One turning vector, and how many steps it has turned
The counts run from 0 to 116.
[-18  35  39 -59 -17  11  -9  -9 -28  -1 -50 -51   5 -42 -11  13  -3  32
  -5   0  31   4  16  -4   5  -1 -17   5  12 -51   2  11   3   6 -25 -84
  17 -11  10 -12 -37  -7 -33 -36  12 -56  25  35   2  29  61  18   9 -45
 -12 -12  25  20   9  -1   0   7 -35  -7   3 -41  64  19]  103
[ 20  28 -34 -33 -52  -4  23   8 -14 -21 -19   6   3  33   5   3  58 -24
 -18  12  25  -7  -2  -1 -37 -11 -22 -67  12 -53  13  -1  20   4  11 -94
 -18  10 -45  21 -38  31  -8  -3  29  12  42  39  13  20   0 -11   6 -13
   9 -10  -8  41  31 -22  15  53 -12  -2  17  12  -7  59]  95
[ 41   8 -27 -30   6 -42 -23  14  40 -15  26   4  39  -1 -30  -6  21  16
 -34 -39   4  -3  -9  18 -37  15  -9 -73 -23  21  52   1   3  34  28 -23
 -38  65 -31  34 -22   0  18  23 -32  14  41  26  18 -14  28 -11 -13 -20
  36   5  25  16  40 -33  30  75  40  24  21 -23   9  -6]  37
[-24  37 -22 -10 -78  26  32  13  14  -7  -7  35 -16  32   9 -17  49 -40
   1  11  49  19  51  28 -34 -16  15  -6  15 -47 -15 -27  22 -31  13 -83
  -8 -11 -50  -2  -1  -1 -15   7  34  29  15  14 -16  50  13 -18   4 -13
  -5 -36  19  12  28 -52 -23  11  -1  16   6  30 -27  86]  97
[ 43  44 -17 -54  75 -33  35 -37 -11   7  23 -18   1  39  -8 -32  -8  -4
  -6 -65 -13 -16 -47  13   8  26  -4   7  34 -42  44 -22   3  42   0 -13
 -13  49  31  32 -27  26  11  11 -43 -41  17  -5 -33 -11   6   7  37 -27
 -30   5  -2   3 -15 -26  13  12  14 -21  14 -24  36 -33]  25
[ 36   8  20  -1  34  37  -7  -8  21  15  72  28  14 -10 -11 -54 -14 -22
  26 -42   4 -16  40  61 -80   6  13  34 -27   8  26 -69 -16  11 -37  16
  -8  27 -10  -7  29 -17  29  37 -39 -16   1 -48   8  35  31 -14 -13  13
 -39  15  44   6   9 -50 -38 -30  32  10  10   0   7 -21]  31
[-21  -6  36  -9  29  55 -21 -12 -18  65 -30 -70  -5 -35  -2  -3 -71  22
  35  -6  24  18 -15   2  13  11  23  84  10   5 -30  -5 -26  17 -24  -1
  11  17   8  -5  -7 -49 -50  -8 -24 -50 -36  10 -27 -15  27 -31 -25  -7
 -32   8  42 -27 -42 -18 -12  -2 -28   4   3 -67  40 -34]  112
[-45  -4  -9  37 -66  35   7  12 -25   7 -30 -38 -21  61  40 -11  15 -25
  34  79  -7   9  -5  -2  23 -30  14  -3   4 -27 -52  12   5 -43  17  -9
 -10 -38  10  -2  51  18 -29 -15  35  32  -7   9 -17 -19 -59  -4  22  42
  -4  -7 -33  -4 -47   6  11  21 -15   4  10  31 -31  67]  7
[-57   5  21  35 -66  49 -14   3 -15 -34 -16 -24 -28  10  44   3   5  -3
  23  65 -14  29  35   6  34 -25   0  12  -2 -28 -43  -4 -35 -55  -7  13
  11 -30  32 -42  65   6   5 -45  46  -9  -8 -11  19   2 -40  19  55  17
 -33 -17 -27 -14 -21  10   2 -18  -6 -13 -18  23  18  43]  9
[-27 -20 -26 -12 -57 -29 -18  54  14 -24 -45  -7   7 -15 -11  60  -8  61
 -51  -7   1  15  21  11  12   6  13 -50   6  -4  36  41 -14  12  38 -61
 -21  20 -24 -13  -2 -14 -10  19   0  22   9  52  26 -21  16   0 -14 -34
  68 -34  35  24  31 -11  18  29   1  36  -2 -33 -14   6]  47
[ 29  -6   3  37  56   5 -32 -20  15 -33  86  34 -11 -13   4   4 -17  -5
   9  15 -20  -1   8  32 -21  13 -19   1  -1 -13  50  -6 -45 -14 -17  88
   0  17  25 -29  62  19  18  -3   4  31 -15 -38  27   3  -3 -11  46  16
 -25  37 -16 -19  -3  15  -5 -37  13 -10 -11  15  29 -24]  78
[-48  -7   7  28 -75  36  -9  14 -23 -20 -11 -33 -12  11  41  -2  19 -32
  33  96 -17  -2  17  -1  28 -31  19   2   1 -19 -47  16 -10 -60   2  -1
   5 -23  18 -16  46  13  -2 -55  54  16  -3 -16   7   8 -33  10  33  41
 -24  -7 -24   1 -37  20   4   7 -13  -2   2  35   5  51]  8
[ -7  52  14 -31  -2 -16  29 -33 -44 -36 -25 -42 -23  47  11   4 -15  22
   2  33   1  21   4 -33  62   1 -31  16  33 -42 -42   9  -3   4 -34  -8
  13 -27  58 -16 -14  33  -7 -20 -10 -65   0 -23 -13   6 -13  73  67 -27
  -5 -14 -35  40   2   8  12 -31 -16 -43 -11  15  35  -6]  13
[-24 -47  19  36 -75 -14 -12  12  -6 -45   1 -10   0 -37  13  76 -12  48
 -15  68  13   6  10 -22  16  12   7 -24 -12  19   1  45 -69 -30  26  30
  -3 -14   3 -21  47  19 -17 -16  39  13 -22  11  12 -36 -37  44  35 -13
  44  19  20   9  18  -2  24  10 -54  22 -24  -3   0  31]  0
[ 24 -12 -15  30 -36  30 -20  23  11 -27  71  55 -20  -3  19  -1  23 -20
  15  33   1 -29  38  63 -67 -22 -14 -27 -35 -20  52 -15 -42 -22   3  -1
  -8  21 -46 -42  52  28  10  16  44  20  40 -36  25  35 -12  11  20  29
 -12  15  12  14  27  -9  16   4   4  24   0  31  -9  50]  88
[-32  12  10 -15  -7  48  -7   2 -27   6  42   5  11  38  42 -60  43 -40
  38  20 -35 -23  -7  23  -6  -8  27  39  15 -17 -11 -34  -1 -21 -29  20
  10  11  27 -23  16   4  32 -45  15 -30  10 -38 -28  50 -13 -38  39   5
 -77  -9 -18  -8 -53 -17  -4 -14  57 -25  16  20  45  23]  19
[-14  59   9 -59 -22  -9  12 -20 -20   1 -67 -57   8 -23 -18   9   0  21
 -23 -24  47  27   3  -9  22   9 -11   8  49 -62  -5   1   6  -1 -14 -82
   4   7  19   1 -37  -7 -42 -22  17 -38  11  40  -7  15  43   2  19 -60
   1 -13  27  -2   1  -7 -19  26 -35 -13  -6 -45  37  20]  104
[ 23 -29   5  54  42  18 -24 -11  19 -21  94  28 -12 -11  13  -7   7 -14
  19  31 -48 -39 -22  32 -17   4 -13   3 -22  -9  43  -9 -41 -27   9  84
   0  18  35 -13  61  20  16 -10   8  34  -6 -37   8  -3 -18 -28  24  39
 -36  35  -3 -36 -36  16  15  -2  38  -3  11  24  12 -14]  77
[ 42  17 -27  37   1   1  18 -22  31 -24  47  28 -38  49  -4 -36  26 -49
  12  17  -1  -2  33  51 -53 -20 -30 -35 -20 -46  27 -38  14 -21  25   3
 -14  21 -37   8  45  25  10  29  13  60  31  -9  15  15 -29 -19  24  29
  -3  10 -33  -8  10 -22  -2   1  -9   0  12  49 -47  46]  86
[ -18  -15   -5  -14 -105   55   19   28  -17   10    0   26    2    5
   39   11   39  -24   15   17   17    2   45   41  -34  -13   28   10
   15  -27   -3  -29   -1  -34    0  -91    2    2  -63   -5  -16  -11
  -10   -1   49    4   23   -3  -40   71    4  -26  -15  -23   -8  -23
   44   16    2  -41    0    4   -3   31   -3   13  -15   81]  98
[ 33 -11   1  21 -43  26   2   1  -3 -40  55  46 -25 -14   2  18  -5  -3
  20  23  27   1  71  50 -54  -4 -35 -33 -30 -25  38 -28 -54 -20 -16  -6
  -7  20 -39 -59  61  28   7  21  24  18  23 -31  42  47  12  19  39   8
   5  11  30  29  40 -14   2 -20 -17  12   0  25  -5  31]  89
[-52  -8  15 -16 -25  43  12   3  -7  63 -14 -31  39  -8  27 -19  22 -16
  32   0  20   7   2  -9  11  13  50  70  19  37 -45 -32  -3 -20   4 -31
  10 -17 -13  26 -55 -52 -23 -12  14 -29 -44   2 -53  34   3 -43 -54  -6
 -53 -24  39 -15 -25 -56  -5  16  13  27 -17 -20  15  36]  109
[-74 -11  19   0 -42  30 -31  30   0   2 -62 -36 -18 -48  -2  45 -22  31
 -23   8 -10  26  15 -15  50 -30  21  14  11 -32 -27  40   7 -32  -2 -26
  26 -11  34 -46  23 -29 -22 -46  28  -3  -4  33  32 -22  44 -10  -4 -11
   7 -31  -7 -32 -18  60 -34 -15  -9  -9   1 -10  11 -22]  56
[-54  -1  18  13 -53  37  10   9 -39 -22 -18 -29 -31  24  36  32 -16  17
  19  58  -6  12  41  11  48   1  26  31  17 -23 -21   4 -46 -40 -21   7
   3 -19  31 -47  58  18  -1 -33  17 -33 -24 -34 -14  11 -41  46  87 -17
 -19  -7  -3   8 -29   8  13 -36  -7 -25 -27  18  12  26]  10
[  8   2  32 -45  45  24  -3  -8 -51  13  46  -2   2  14  20 -28  -8  -2
  31 -24 -27 -28 -22  30  12  17   0  37  26 -32  23 -18 -16  27 -51   8
   4  15  26 -30   0   8  16 -29 -14 -85  -3 -53 -41  28  -5  26  53 -14
 -54  15  29   9 -30 -19  28 -49  11 -42   5 -12  73 -27]  22
[ -7 -23   3  -6 -41   5 -63  40  32 -13 -44 -28 -19 -53 -20  45 -38  46
 -29   0   2   3  70  19 -20 -19  -6 -40 -19 -20  30  27 -13  24  -4 -46
 -21  24 -13 -29  30 -19 -20  13   8   5  40  28  83 -21  62   6 -26   2
  39  -1  25  12  41  23 -13  28 -29  25  27 -40  -7 -15]  45
[  0  42 -20 -32 -73   5  12   8   8 -22 -16  11   5  22   7 -16  58 -31
  -3  -1  37   1  32  19 -43 -24 -15 -45  -2 -59 -10 -18  23 -24  10 -88
  -3   7 -44  16 -23  25 -14   1  42  25  43  23   5  38  19 -13  13 -11
  -4 -28 -16   9  33 -26  -9  43   1   9  10  30 -12  82]  96
[-37  25  -2 -49 -43   3  13  -4 -14  15 -42 -45  34  -2  16   2  46   2
  -7 -27  20  13 -38 -16  29   8  26  -1  32 -13 -13   2  22 -14  22 -64
   1  10   4  38 -77 -17 -23 -38   9 -19  -8  49 -21  17  20 -28  -8 -42
 -32 -38  18  -9   2 -20   7  66  15  13 -16 -38  33  29]  106
[-65   8   6  -1 -34   2  -3  23 -14 -12 -74 -26 -18 -31  -1  72 -29  60
 -37  -3  -7  36  -4 -14  78 -14  40   7  52 -29 -18  35  10 -38  17 -18
  12 -14  35 -36  10 -21 -13 -38  17  -3 -23  31  12 -15  29   5   9 -27
  22 -47  -2 -30 -11  53 -13 -19   1 -10 -33 -22   8 -15]  57
[-30  -1   8 -20 -80  61   0  25 -27  12 -11  34  -3 -31  24   3  36 -18
  17  22  26 -19  57  24 -38 -13  19  -1 -11 -13  -3 -37  -7 -39 -28 -81
   8 -23 -40 -35 -14  -8  -2 -13  52 -28  19 -22 -15  71  14  -4 -22 -10
 -22 -19  35  24   8 -15 -10 -10 -15  15   0  14  21  54]  99
[-10   9  16   4 -41 -56  14 -21 -12 -43 -44 -15   4  -8  -3  38 -15  30
 -23  58  40  31  25 -46  31   7 -31 -33 -13  27 -44  29 -23  -1  14  19
   7 -48  14   5   4  21 -24   9  21  -1 -25   4  18 -35 -47  77  36 -20
  44   8 -26  47  59   1  15   8 -57   3 -34  15 -14  21]  2
[-76  -8  13 -19 -39  -8  -5  33 -22  -4 -60  -7   6 -28  11  76   3  61
 -42   7 -21  12 -26 -34 101  -6  37   7  52   7 -10  47  -4 -20  25 -15
  12 -14  34 -23 -27 -23  -3 -48   5 -22 -31  21 -10 -11  -3  -4  18 -30
  27 -29   5  -8 -12  36   6 -13  10  -4 -22 -16   9 -13]  58
[ 23   4 -14 -15  29  16  14   3   5   8  71  29  32  40  -2 -74  34 -34
  15 -38 -26 -26 -13  43 -38  25  28  15   4  18  44 -54  -3  21   3  17
 -20  30 -36  33  -6  -6  20  26 -30  11  -3 -33 -29  24  -8 -52  -9  20
 -54   2  22 -14  -1 -72   8  18  63  12  12   3   0   8]  29
[ 21 -20  -8  59  62   2  -5 -20  11   1  81  17 -35  31   7 -27 -11 -38
  33  15 -32 -24 -48  44  -4   5 -13  18 -23 -14  35 -14  -2 -12  17  62
  -7  15  17  12  52  15   9   2  10  54 -24  -5 -22 -26 -39 -49  -1  50
 -22  37 -17 -44 -52   2 -18 -20  24   7  11  21 -14 -19]  76
[ 36  53  23 -60  76 -22  20 -43 -28  -3  26 -30   3  17 -17 -37 -13   6
  11 -60  -1 -12  -9  19  -1  32  -8  11  31 -64  25 -30   7  36 -30   7
  22  37  56   8  -6  -2  13  -3 -50 -56   3 -26 -21   5  30  22  43 -27
 -29   6  -9  12  -8  -9   7 -11   1 -45  13 -20  41 -42]  24
[-14  22  19 -12  14  53   2 -22 -21   3  34  11  -1  36  26 -60  12 -21
  25 -14 -17  -3   7  20  -3   4  22  47  21 -20  -9 -40  -8 -15 -42  17
  14  -5  30 -42  34  -7  29 -19  -2 -32 -13 -62 -23  49   7  -4  46   4
 -71 -24  -1 -20 -33 -21  -9 -37  49 -29  -3   7  33   5]  20
[ 61  11 -19 -30  29 -39  -5  -2  27 -14  10  -3  20   6 -38  -3 -21  45
 -23 -57  -5  -4 -10  45 -27  27 -11 -61  -7 -17  72   4  -9  51  25 -22
 -41  67 -15  29  -7   7  -7  45 -44  13   9  16  17 -20  13 -13  11 -11
  35   8  36  18  36 -43  11  53   4  27  28 -40  -2 -12]  36
[ -7  59   0 -22   2  -5  24 -37 -21 -17 -15 -41  -6  87  18 -57  36 -47
  15   0 -12  10 -31 -18  33 -30 -10  -4  46 -54 -47 -21  31 -11 -12 -20
   2 -15  47  34 -15  29  12 -33   8  -8  18   5 -20  20  -9   5  31   6
 -44 -36 -67   0 -27   5   7   3  31 -46  18  24  17  22]  16
[-35 -25   0  -5  12  -4  20   4 -28  22 -41 -10  -3  22  22  -1  15 -30
  12  18 -15   1 -52 -87  43  -5  16  52  12  43 -66  11  58 -12   3   3
  27 -60   9  20 -54   4  16 -21   3 -12 -22   4 -39  -9 -23  -1 -41  -1
   5 -18 -26  -9 -40  40  -3 -25  -3  -1   1  14   3 -10]  62
[ 84  39 -17   5  65 -51  21 -49  14 -45  63  27 -12  27 -14   1 -19  -5
  -6  -1  12   1  -4  -3 -34  13 -65 -32 -27 -11  23 -21 -10  23   5  51
  -1  10   7  20   7  40  19  31 -23   1  20 -21  27 -10 -30  62  41  -8
  36  47 -36  30  54   5   9 -14 -18 -23   7  22  -3 -11]  82
[  4   3  -5  17 -44 -53  28  -6 -23 -20 -48 -23  -7  18  12  31 -17  14
   5  61  30  13  15 -47  36   4 -43 -20  -5  15 -56  30   2  12  19   0
  -3 -47   9  23 -12  32 -26  -3  18   1 -26   6 -16 -42 -56  66  33 -20
  59  19 -29  39  24   0  35   6 -70   7 -12  12 -29  28]  3
[ 86  30 -26   9  58 -55  31 -35  10 -22  35  20 -20  53 -10  -2 -20 -11
  -8   3  16 -25 -19   7 -31   6 -59 -45 -28 -15  32 -25   8  41  22  23
 -20  17 -20  38 -10  64   9  53 -10  25  36   1 -14 -28 -56  37  18   8
  38  39 -27  14  29 -11  26   2 -23  -2  25  31 -31   6]  83
